Families of rows that turns and mirrors carry onto each other, the same ones carrying the whole set onto itself: the rest of each named row's family, in list order
4 families of 5 rows
ket: [ 34 -19  35 -42 -31 -25 -13 -36 -26  36 -38  10 -16  59  34]
guzos: [  1  11 -18 -32   5 -19  28  24  28 -24  27  17  28  39  -9]
Fir: [ 26   5  21 -61 -50   0  43 -38 -14  10   0   5 -27  61  58]
sed: [ 42  26  68 -16 -46   9  57 -26 -14 -13  16 -18 -39  32  52]
mero: [ 28  36  36 -18  16 -28 -24 -41 -25 -27  35  30 -22 -35  19]
zuveg: [ -2  37  14 -60  42 -46   6 -28 -29 -17  58  20  -9  -3  38]
rukuz: [  3   2   1 -61  59 -60  11  11  -7 -15  22  23   5  38   0]
siv: [ 10 -10  39  -9   8 -40  23  30  12  -2  25 -21  40  51  -6]
gugut: [ 39  19  14 -37 -48  -2  -7 -44 -18 -11 -25  44 -49  16  29]
Bigo: [ 12  38  -2 -39  31 -21  45   7   3 -60  41  30 -19   4   0]
vumum: [ 22  17  20 -28 -32 -28 -57 -52 -22  19  -1  32   3  -2  40]
Vufo: [ 21   6  45 -48  38 -61 -35 -44 -43  16  17  13 -12   9  33]
zerak: [ 21   7  30 -44  17 -37 -37 -42 -34 -11  14  23 -40 -29  55]
Gizil: [ 31 -14  60 -39 -13 -19  60  -4 -10  13  12 -34  -6  81  46]
Zol: [  7 -11  24  -3   6 -17  33  45  25 -41  32 -23  16  13  15]
Fedu: [ 33 -17  54 -29 -36   6  61  14   2 -16   7 -36 -26  48  56]
sete: [ -1  -2 -10 -47  44 -36  -1  16  -1 -48  29  23 -10  -9  12]
Gosu: [ 28  18  31  22 -34   1  37  26  24 -36  11  -7  10  22  -7]
zek: [ 41 -23  38 -32 -50  -1 -13 -29 -17   7 -26   6 -37  19  61]
nup: [ 12  12  57   2 -36  -9  45  -2   7   0  46 -38  29  39  34]

The rest of the family of zuveg: guzos, Fir, vumum, nup
The rest of the family of Zol: zerak, Fedu, sete, zek
The rest of the family of siv: ket, rukuz, Vufo, Gizil

Families of rows that turns and mirrors carry onto each other, the same ones carrying the whole set onto itself: the rest of each named row's family, in list order
3 families of 5 rows
silab: [ 44 -25   4 -31  35  29   8 -21  38 -14 -41  50  -4  50]
zevu: [ 50   5  -6 -18  26  20   6  -4  48 -28 -48  38  16  39]
zome: [  6  -5 -19 -10  83  14   9  -1 -12  -5  24 -22  48   9]
falon: [-47  -6   6  -4   5 -31   7 -15   7 -34  -6 -27 -49 -13]
vive: [ 60  -3  -3 -20  10  25  18 -14  53 -18 -44  42   6  23]
tidud: [-48 -14   8  -6   6 -22   7 -21  10 -28  -3 -21 -56  -9]
sako: [ 28  10 -23   2  47  10  25  -8  10  -2  29 -25  48 -26]
lemef: [ 14 -49  -6 -20  49  31  38 -35   1  30  46   4  12 -17]
Dami: [ 54 -21   4 -26  14  33  16 -22  49 -10 -39  52 -10  33]
geda: [-46  -3   4  -6  11 -31   5 -10   6 -35  -9 -29 -50  -8]
Lur: [-53 -10   6  -8  15 -26   2 -14   2 -34  -6 -25 -55  -1]
nabuk: [-50 -14   5  -8  12 -22   5 -16   1 -32  -6 -22 -58  -5]
dolut: [ 45  -9  -1 -28  40  23   1  -7  35 -25 -50  41   8  54]
vipuz: [ -3 -43  -9 -24  86  26  17 -21 -13  12  37  -3  24  14]
Luk: [ 29 -18 -12  -4  28  26  48 -27  19  18  42  -9  28 -40]

The rest of the family of Lur: falon, tidud, geda, nabuk
The rest of the family of zevu: silab, vive, Dami, dolut

Families of rows that turns and mirrors carry onto each other, the same ones carrying the whole set onto itself: the rest of each named row's family, in list order
6 families of 6 rows
rasim: [ 26   8 -30   6   4  -3  45  28  11 -16 -19  -2  41 -21 -20 -33  -1 -43
  -8  44  38  26  -8 -17 -35 -21   6]
mutol: [  3  14 -10   4  44  21 -27  -6 -66 -23  15  -9  18  32 -27   8   8  21
   9 -10 -46 -46  32  15  44  -2   7]
Rulo: [-52  15 -14  -5  26  31 -17   4 -35  19  14   3  17  27   1   3  19  25
  -6 -14 -33 -67  39   7  47  -6 -11]
mis: [-32  29  -2  24  41  29   0   1 -40 -18  27 -10   6  25 -11  12  12  14
   4 -31 -38 -46  36  -3  54  -4   3]
vogug: [ 19  10  -4  -5 -31 -13 -33 -19 -37  54  46 -20   5 -12  40 -30 -12 -33
  -9  13 -15  -3  17 -13 -13  -9  15]
Deko: [-34   9  -1   5  60  32 -23  -4 -28  -2   7  -6  19  10 -26  20  30  40
   6 -38 -31 -37  28  -1  46 -19 -11]
kele: [-19 -15  21  21 -39  31 -18 -27  35   7 -18  36  -6  17  33   9  -3   9
 -34  35  -9  12   6  -5  22 -60   5]
lom: [-61  17  -6 -11  37  11 -10   6 -37 -36  31   3  -1  18 -11   7  26  35
   3 -20 -33 -41  33  -6  42   1  -4]
Lud: [ -4  15 -31 -13 -45  13 -28  18 -31  57  48 -13   4  21  33 -21   2 -22
  15  21 -29 -17 -13 -34  -3   3  -9]
buka: [ 12  -1 -28   3  17 -21  40  12  25 -20 -37  -4  43 -28 -32 -19 -24  -5
 -14  42  28  48 -28 -12 -21   2 -10]
kov: [ 33  31 -26  21  11   2  39   4  21 -25 -27 -18  34 -18 -38 -13  -1 -21
  -9  23  31  49 -21 -25 -27 -14   8]
Fevum: [-23   0  16  29 -27  42 -10   9  42   2 -21  30 -11   7  20  -4 -15   8
 -49  56 -21  -3  24  -2  24 -40  -9]
bip: [ 21  -6 -12 -32  39 -44 -35 -22  -4 -36   9 -22 -11 -25 -27 -20 -18   2
   1 -12  -1 -17 -29 -29 -37  44   0]
lok: [ 21 -18   8 -29  52 -44 -32  -2 -15 -63  18   6 -14 -16 -13   4 -17  24
  -1  -5  -5 -11 -13 -38 -30  33 -24]
dop: [ 13 -11  38   3  25  -4  29  14   9 -11   1  52  24  11  15  30 -27  60
  41 -15  42 -13 -29  34  11 -29 -13]
Maru: [ 13   6 -24  40   2  -9  58  -8   8   0 -36 -24  42  -6 -20 -13 -12 -25
 -12  39  31  35 -27 -25 -12 -10   5]
zed: [  6  -2 -32 -15  -1 -25 -20   8 -59  49  48 -29   1   4  21 -31 -15 -30
   6   4 -41   2  15 -17 -10   1  20]
turot: [ 41 -11  -6 -46  44 -13 -40 -17   7 -39  -3 -14 -11 -25  -2 -23  -9  32
  29 -31 -19 -21 -23 -20 -19  31 -10]
sol: [ 16  19  44 -26  23   6  31  58  19 -11  -6  26  30   9  -4  27 -33  60
  20 -36  19  -9 -19  22 -11 -18 -10]
kene: [ -8  -8   4  -8 -37  52   2 -19  44  -6 -33  11  -3  27  17  39 -19  -3
 -18  45 -16   6  11  -5   8 -62   3]
tun: [ 14   5 -25 -12 -26  -8  -4   5 -40  41  47 -13   7   8  53 -39  16 -34
  10  20 -30 -11  10 -14 -25 -11   9]
Kofiz: [  7  -3  28 -15  17  11  42  28  34 -11 -27  43  19  13   1  36 -45  37
  16 -10  39 -11 -24  37 -17 -27  -1]
pekun: [  7  18  49 -10  -5  26  43  37   9 -18 -14  40  21  15  10  29 -43  52
  30 -22  41   1 -25  19  -2   2 -16]
Dafor: [  1   7  -8  -1 -23 -20 -14  16 -44  54  33 -27   2  10  45 -10 -37 -44
 -12  12 -25   8  -6 -41  -7   7   6]
fani: [ 24  34 -25  25   4 -27  29   0  32 -14   6 -30  47  -2 -37  -8  -6 -32
 -20  34   7  27 -39 -16 -35  -5  -1]
gomok: [-10   0  13   8 -36  57  -2   5  51  -5 -26  17 -23  23  30   7 -22  10
 -17  28 -35   8  28  -4  28 -45 -11]
tipo: [  1   2  48  11  -5  25  38  30  -2 -15   5  41  39  -6  -2  31 -40  67
  34 -12   6 -24 -29  23   9 -17 -11]
pok: [ 31 -36   4 -39  31 -22 -30  -3  -1 -65  -2  -2  12 -16 -16  -8 -43   3
  28  -9  -6   7 -17 -28 -14  40 -40]
ser: [  1  10  22 -29  17   7  47  19   3 -20 -11  41  37  29  12  18 -24  65
  29 -17  41   1 -16  44   4 -11 -17]
Gobo: [-38  -2  22  17 -50  38  -5   0  20   1 -27  31 -13  15  26  10 -16  36
 -24  29 -33  -3  18  17  30 -45  17]
Ruzud: [-26  20   0 -18  43  15  -4  -6 -50 -27  17  11  30  35   1 -15  33  31
   7 -13 -34 -54  34  11  43  -6  -9]
bal: [ 19  20 -21  13  15 -30  34  29  24 -18 -10  -6  40 -15 -20  -9  -1 -21
 -39  64  20  35 -19 -30 -20 -14  -6]
Vof: [ 31 -16  -8 -33  61 -38 -26 -29  -9 -38  30   5 -25 -13  -8  -7 -38  32
  17 -13   1  -2 -40 -23 -17  24  -5]
zasav: [ 14  28  -2 -13 -20  -2 -18   3 -39  63  59 -34  11  -7  30 -26 -12 -19
   1   3 -27   4   6 -36  -3   5   2]
fafu: [-22   1  14  11 -41  43   7  -7  27 -10 -47   6 -25  30  37  -4 -19  -2
 -24  52 -40   0  13  -5  23 -23  16]
vero: [ 47 -20  -4 -43  52 -13 -20 -32  -6 -48   6 -17 -16 -16 -11 -14 -37  10
  13  -7  -5  -7 -19 -45  -8  41 -17]

The rest of the family of Kofiz: Rulo, buka, bip, zed, Gobo
The rest of the family of Fevum: rasim, vogug, lom, ser, Vof
The rest of the family of kele: lok, dop, tun, Ruzud, bal
The rest of the family of mutol: Lud, kene, fani, tipo, pok

